128 stands for zero in the data rows.
Here are some numbered points:
tensor([151, 114, 118, 99, 160, 80, 110, 126, 162, 121, 143, 155, 168, 98,
        116, 150, 140, 184, 133, 121, 98, 124, 165, 160]) 0
tensor([121, 163, 115, 104, 123, 141, 117, 124, 182, 146, 174, 124, 148, 128,
        127, 145, 135, 179, 153, 136, 117, 96, 115, 126]) 1
tensor([191, 163, 31, 93, 156, 48, 0, 77, 117, 47, 54, 54, 148, 123,
        114, 141, 86, 223, 158, 162, 92, 58, 167, 182]) 2
tensor([133, 176, 114, 110, 184, 146, 129, 176, 153, 157, 173, 152, 112, 103,
        107, 108, 131, 134, 97, 143, 107, 151, 132, 149]) 3
tensor([111, 177, 103, 92, 154, 123, 128, 154, 184, 169, 179, 142, 152, 96,
        111, 133, 118, 158, 119, 147, 108, 122, 123, 128]) 4
tensor([145, 153, 106, 160, 99, 138, 119, 104, 114, 139, 160, 120, 83, 172,
        132, 74, 142, 77, 120, 144, 140, 143, 97, 119]) 5
tensor([112, 173, 105, 112, 162, 148, 136, 185, 169, 159, 196, 162, 131, 81,
        111, 115, 127, 146, 104, 135, 112, 126, 121, 133]) 6
tensor([149, 121, 138, 112, 117, 108, 131, 81, 159, 110, 115, 119, 207, 129,
        109, 165, 154, 184, 160, 106, 135, 136, 136, 125]) 7
tensor([134, 108, 160, 139, 119, 141, 151, 77, 124, 119, 98, 87, 195, 148,
        115, 178, 169, 168, 167, 87, 192, 155, 112, 117]) 8
tensor([176, 126, 103, 123, 168, 115, 124, 150, 158, 133, 182, 182, 87, 92,
        146, 71, 131, 76, 101, 159, 49, 122, 118, 150]) 9
tensor([139, 115, 150, 116, 121, 124, 128, 73, 146, 125, 117, 103, 191, 122,
        118, 185, 137, 172, 150, 103, 169, 139, 134, 128]) 10
tensor([111, 173, 102, 111, 175, 138, 130, 168, 148, 143, 174, 166, 119, 82,
        101, 105, 124, 147, 86, 134, 112, 131, 123, 129]) 11
Which two points above are nearest to each new point by angle? Their numbers follow each, nearest first.
tensor([79, 53, 223, 140, 74, 125, 171, 162, 111, 127, 102, 164, 93, 92,
        173, 132, 116, 109, 95, 121, 115, 107, 161, 112]) 9 8
tensor([119, 172, 95, 164, 103, 125, 90, 87, 133, 138, 120, 85, 134, 189,
        144, 123, 135, 123, 143, 152, 167, 113, 93, 121]) 5 2
tensor([98, 78, 188, 166, 113, 142, 174, 107, 108, 118, 93, 116, 164, 150,
        104, 153, 160, 109, 152, 100, 181, 168, 102, 100]) 8 10
tensor([91, 76, 191, 162, 124, 160, 174, 114, 116, 130, 103, 133, 132, 117,
        117, 142, 140, 102, 133, 100, 158, 156, 119, 113]) 8 10
tensor([78, 66, 214, 145, 98, 136, 181, 150, 117, 143, 128, 159, 92, 82,
        161, 152, 114, 82, 106, 116, 109, 86, 148, 92]) 9 6
tensor([91, 54, 205, 124, 94, 128, 185, 184, 119, 139, 134, 185, 90, 102,
        174, 135, 111, 78, 113, 117, 117, 118, 156, 84]) 9 6
tensor([180, 168, 16, 60, 157, 33, 0, 85, 138, 59, 64, 68, 131, 126,
        134, 153, 93, 221, 156, 168, 65, 68, 184, 194]) 2 0
tensor([77, 60, 202, 129, 85, 129, 172, 171, 122, 130, 125, 177, 98, 87,
        163, 135, 111, 90, 111, 121, 109, 119, 165, 85]) 9 6
tensor([137, 174, 84, 127, 138, 151, 128, 134, 72, 111, 118, 107, 113, 182,
        109, 99, 123, 106, 119, 114, 148, 162, 119, 143]) 5 3
tensor([120, 88, 182, 160, 103, 158, 190, 106, 100, 149, 98, 101, 172, 162,
        120, 167, 170, 116, 170, 95, 202, 178, 94, 104]) 8 10
tensor([155, 140, 102, 153, 114, 133, 122, 104, 94, 128, 178, 135, 78, 171,
        135, 57, 141, 56, 107, 150, 106, 130, 86, 132]) 5 9
tensor([148, 147, 104, 168, 112, 129, 124, 119, 107, 130, 131, 125, 85, 193,
        146, 80, 141, 76, 136, 150, 150, 139, 109, 113]) 5 9
tensor([153, 115, 123, 99, 136, 88, 128, 82, 170, 112, 119, 134, 202, 114,
        120, 169, 151, 194, 159, 108, 115, 115, 150, 129]) 7 0
tensor([158, 169, 73, 132, 125, 128, 69, 106, 64, 116, 39, 43, 151, 203,
        111, 142, 101, 174, 159, 125, 192, 145, 148, 144]) 2 8
tensor([151, 140, 104, 165, 98, 146, 121, 107, 114, 124, 190, 152, 67, 146,
        137, 50, 135, 74, 98, 144, 104, 133, 91, 141]) 5 9
